(in the rows, 128 means zero)
Each path below is one point turned by a fixed rotation once a step. After each direction that follows a path, write how fast that rotation turns it, in degrees each step (0 if it stays still).
Each turn is a multiple of 5 degrees from 10 to 175, or 0.
Each row of a path follows its step; steps can be skipped.
Rotation 1:
step 5: [129 127 142 135 123 120 135 130 136 119 151 118 127 123 143 122 144 120
 142 127 134 124 127 134 138 131 134 125 137 120 135 132 132 134 132 137
 125 119 130 138 128 128 144 126 121 127 132 122 126]
step 9: [148 127 125 134 128 128 144 137 128 114 126 127 124 117 127 137 130 123
 123 109 121 133 128 110 128 139 117 129 134 130 128 119 139 129 121 124
 129 136 122 140 135 134 128 129 130 137 141 130 125]
step 15: [126 134 137 144 135 128 140 134 127 122 137 128 117 117 138 144 119 121
 133 120 134 122 132 132 141 138 140 126 124 129 131 144 139 121 117 138
 127 130 129 126 128 120 133 138 133 133 132 131 122]
step 17: [128 129 146 145 124 127 132 128 135 127 127 130 122 125 129 123 135 117
 129 118 128 118 136 127 119 140 136 133 137 120 133 132 137 125 131 133
 126 132 130 134 138 134 140 141 144 143 137 114 127]
step 21: [133 127 127 130 127 123 122 131 125 111 138 133 119 126 133 143 140 114
 112 129 124 133 135 107 134 146 132 134 130 134 126 132 131 139 128 133
 118 134 131 130 127 127 135 124 118 119 133 138 126]
step 28: [136 131 132 137 124 129 137 114 132 121 147 127 125 131 142 138 135 129
 123 115 139 107 130 127 133 135 132 121 139 121 124 119 132 128 122 141
 130 136 123 133 121 118 129 122 119 129 135 135 130]
step 29: [141 133 128 137 125 117 120 133 125 118 133 120 122 105 130 128 123 129
 119 112 118 126 130 119 119 143 137 128 121 125 126 132 126 144 134 128
 127 128 134 135 128 135 128 128 134 145 130 118 129]
[130 127 127 130 128 129 130 132 129 130 128 131 131 125 126 132 129 125
 125 126 127 131 127 126 131 130 130 124 124 129 126 132 128 126 128 125
 129 127 127 128 125 133 127 131 130 132 126 127 132] | 125
[129 130 124 131 129 126 125 129 127 124 129 126 130 128 122 129 126 130
 131 130 129 127 128 126 129 126 127 128 129 123 128 132 124 130 133 127
 130 126 126 129 130 128 130 123 128 128 125 127 131] | 170
Rotation 2:
step 0: [125 121 126 125 120 132 129 130 143 140 132 130 138 131 132 127 126 109
 131 119 113 128 141 124 135 113 145 129 126 120 124 143 126 131 130 136
 121 133 110 130 127 129 123 133 138 122 126 137 142]
step 12: [118 132 135 129 123 130 122 142 124 146 117 130 135 132 125 107 127 129
 111 139 123 132 131 115 128 115 129 123 124 130 118 129 132 126 125 115
 132 121 129 129 139 139 137 118 128 127 119 142 130]
step 14: [124 123 127 125 131 141 111 130 110 118 132 128 132 129 144 133 127 128
 115 121 122 127 127 138 108 131 134 133 127 124 125 121 122 109 135 135
 128 134 137 134 138 120 123 136 120 125 126 111 127]
step 16: [124 124 113 100 123 122 135 106 128 127 119 116 130 128 128 133 135 117
 131 124 127 132 129 134 137 136 131 122 120 128 133 125 137 132 131 126
 129 137 114 133 129 133 118 125 135 137 122 133 141]
step 24: [140 127 125 139 133 118 128 131 136 126 121 139 131 128 137 122 136 123
 104 123 123 119 130 136 136 138 122 137 116 126 123 119 139 112 129 136
 137 118 128 124 116 138 138 123 117 130 119 130 122]
step 25: [133 117 128 134 111 136 117 130 125 130 135 118 135 127 128 126 137 129
 115 119 132 124 122 123 109 134 142 130 132 134 135 131 120 144 129 130
 130 119 116 113 127 135 123 138 120 114 129 125 142]
step 29: [125 128 134 139 125 120 130 115 136 119 124 131 144 137 150 132 132 132
 140 129 132 129 145 137 133 127 116 128 131 131 138 118 136 114 124 129
 143 117 127 126 125 127 137 130 115 134 121 126 126]
[131 125 130 127 125 128 127 129 126 126 129 129 124 129 126 130 122 127
 130 131 129 130 127 129 126 124 127 131 128 123 123 130 125 128 132 129
 130 127 130 131 126 125 126 131 126 130 128 128 128] | 85
[128 128 128 133 131 125 125 126 128 128 127 127 129 128 128 126 126 126
 129 125 131 126 132 123 129 130 125 129 127 124 125 128 128 130 125 130
 130 128 133 128 130 133 125 126 125 130 131 129 127] | 155
[126 125 127 131 128 126 127 126 131 127 127 131 129 126 131 126 127 124
 125 127 132 130 130 132 125 131 132 131 129 129 132 128 128 130 132 130
 126 130 130 127 128 126 133 133 126 125 130 129 125] | 70
[126 127 127 130 129 130 132 127 131 128 128 126 129 133 131 126 127 128
 129 130 129 132 128 127 125 124 128 127 133 129 128 131 129 127 128 127
 125 124 132 132 130 131 130 126 129 130 127 124 125] | 40
[127 128 127 123 135 125 131 125 128 131 131 125 129 126 129 129 125 129
 128 128 128 127 129 132 130 128 133 126 129 130 124 130 126 131 127 127
 130 126 129 128 129 126 124 128 127 124 128 128 125] | 65
[132 128 130 125 128 128 127 130 129 130 129 127 134 128 128 128 126 131
 128 128 130 129 131 130 125 128 125 132 121 130 128 128 127 126 126 128
 131 127 132 126 127 125 132 125 130 127 130 125 125] | 70
[122 131 125 132 129 129 124 129 131 130 127 128 126 129 130 130 128 132
 128 129 125 123 130 133 130 122 127 132 126 128 129 126 128 129 127 127
 130 129 128 130 130 126 128 130 128 129 129 126 127] | 120
[125 125 130 128 124 123 125 129 129 126 127 128 130 131 127 126 130 127
 127 129 127 125 127 128 131 130 129 127 126 127 124 130 130 127 131 127
 123 130 129 127 132 123 125 125 131 125 127 124 127] | 155
Rotation 3:
step 0: [126 131 140 139 125 135 115 122 141 125 130 126 136 125 133 118 129 119
 142 134 140 146 127 133 142 126 143 124 137 123 137 123 117 119 126 120
 128 129 121 126 121 131 125 125 128 138 119 134 133]
step 5: [132 134 125 128 119 143 136 112 131 130 121 125 131 117 137 135 134 132
 143 118 136 129 130 138 137 124 130 123 131 127 131 125 119 124 128 115
 131 132 116 136 132 110 137 119 131 130 130 130 145]
step 9: [131 132 127 123 118 129 119 123 127 131 131 134 122 116 124 134 131 128
 145 117 124 120 132 148 132 126 144 129 124 133 127 137 130 112 124 132
 120 128 133 121 123 139 132 125 132 144 134 128 145]
step 17: [133 134 135 139 133 136 148 117 127 127 120 134 132 135 133 121 134 130
 144 116 135 131 139 127 128 132 135 127 127 119 123 126 124 119 120 139
 119 121 130 124 130 138 139 137 130 143 124 130 139]
step 21: [126 138 123 132 110 126 133 124 129 130 138 128 139 132 138 122 135 138
 133 135 139 126 131 144 136 134 135 133 132 128 143 125 123 127 114 133
 122 142 118 138 119 128 132 139 130 138 129 130 137]
step 26: [128 122 137 130 120 125 125 133 136 135 118 135 128 129 125 125 140 132
 143 122 135 134 133 146 133 117 141 124 130 122 138 117 110 127 132 135
 134 132 124 142 128 129 116 128 119 126 130 131 142]
step 28: [143 123 130 111 127 128 123 121 119 128 117 116 123 133 135 123 127 129
 148 118 134 135 125 128 131 126 123 119 130 121 128 118 123 146 125 114
 125 135 127 121 127 123 129 137 118 121 129 133 140]
[132 124 131 129 127 130 128 132 131 126 125 126 126 129 126 125 128 129
 127 126 128 132 128 124 131 127 126 131 130 127 127 127 129 126 128 129
 122 125 125 127 124 125 129 128 130 127 128 133 128] | 25
[131 125 126 127 129 128 127 128 120 127 127 130 132 129 126 130 129 126
 130 127 131 129 128 126 129 129 124 129 131 128 123 130 132 128 126 129
 127 127 131 124 129 130 125 131 125 127 130 126 128] | 70
[128 126 126 127 124 126 130 127 126 126 126 126 127 123 129 131 130 125
 129 130 129 124 125 125 132 129 130 129 129 126 130 131 127 129 126 127
 129 129 127 131 128 126 132 133 129 124 125 130 124] | 45
[130 130 128 123 126 126 130 131 129 128 130 127 129 128 128 127 134 126
 123 129 127 132 129 130 127 131 129 129 130 133 127 130 132 132 125 129
 128 131 127 128 129 127 132 124 124 128 129 129 127] | 125
[124 126 125 126 125 129 124 127 129 132 125 128 128 129 132 131 131 130
 126 125 132 127 128 131 128 123 126 129 129 127 125 129 129 127 130 129
 126 132 129 130 127 124 128 128 129 131 131 128 125] | 20
[134 126 128 130 127 125 131 127 128 131 130 125 125 125 129 128 127 130
 130 127 125 127 128 129 126 125 128 129 124 127 125 129 129 126 127 131
 127 126 130 126 131 132 130 127 128 133 128 128 121] | 140
Rotation 4:
step 2: [114 116 116 119 114 126 112 133 133 119 131 125 129 130 128 122 139 137
 133 127 138 126 123 126 139 138 129 127 136 137 130 120 136 126 123 110
 138 121 106 119 132 131 116 128 122 129 126 121 122]
step 3: [129 143 127 120 131 131 139 119 132 122 128 133 116 130 122 135 138 128
 134 127 130 124 123 112 139 154 120 120 131 135 121 121 138 129 116 114
 132 118 123 127 128 127 129 119 137 136 138 125 114]
step 4: [123 131 125 121 131 128 143 119 117 132 125 123 125 128 124 140 138 130
 120 119 138 129 117 134 147 134 142 127 139 131 130 116 129 128 135 125
 141 118 115 105 129 127 116 133 130 117 127 123 123]
step 12: [129 121 129 112 132 134 127 126 136 140 122 130 123 125 121 130 139 142
 119 129 125 133 133 117 151 143 144 123 143 131 136 121 144 122 124 133
 138 123 120 128 128 126 126 125 119 125 124 128 114]
step 17: [125 134 132 122 133 138 129 127 126 144 135 130 123 126 129 124 117 120
 128 127 137 126 122 119 135 146 143 132 147 121 131 109 137 116 130 112
 139 120 129 127 125 140 127 134 130 136 129 123 141]
step 18: [132 125 120 121 121 126 116 137 131 133 129 121 137 125 123 126 144 128
 122 121 118 115 124 135 147 137 144 121 134 123 129 117 141 124 118 111
 134 121 118 133 134 131 133 122 127 114 134 116 133]
step 28: [133 130 113 116 127 124 114 121 137 128 130 122 133 113 125 126 125 137
 139 121 132 133 119 115 141 136 132 118 140 122 141 131 146 119 107 126
 129 121 126 118 128 121 125 129 122 129 131 118 124]
[130 127 124 132 124 129 128 131 130 127 128 131 129 124 132 134 131 131
 126 129 130 128 123 129 127 129 129 131 129 128 129 131 125 129 129 127
 127 129 128 128 130 131 128 132 127 125 129 123 126] | 155
[128 125 126 126 128 123 124 128 132 125 127 127 126 127 128 126 129 123
 128 122 125 126 129 125 128 128 129 129 128 132 123 131 126 130 128 125
 126 131 130 127 128 132 125 129 128 126 126 129 130] | 85
[128 128 133 129 128 127 127 124 126 132 122 128 124 129 127 129 127 124
 124 126 128 126 128 126 126 131 129 131 131 128 129 130 126 127 128 132
 129 122 127 127 130 129 131 131 127 128 130 128 126] | 85
[130 129 126 130 132 132 132 129 131 128 129 132 128 129 121 128 126 125
 129 125 129 130 125 126 126 128 128 131 124 133 130 128 131 126 127 130
 132 129 130 128 131 130 128 129 127 128 130 129 129] | 135
[130 126 125 127 133 129 126 128 129 128 129 128 131 122 128 127 128 129
 127 131 129 130 132 124 129 127 126 129 131 127 129 129 128 127 127 136
 127 129 131 125 129 129 131 129 130 126 125 131 126] | 20
[133 127 130 130 128 128 127 128 130 125 128 131 130 130 128 129 128 129
 121 126 125 126 126 127 128 129 125 127 130 128 133 123 127 129 131 129
 130 128 129 126 124 129 128 127 130 129 124 126 133] | 85
[130 126 130 128 127 127 132 128 127 127 129 127 128 129 126 130 131 129
 127 129 130 131 131 127 125 134 133 127 125 129 129 129 122 127 128 128
 128 126 131 127 130 125 122 125 130 127 124 131 126] | 40
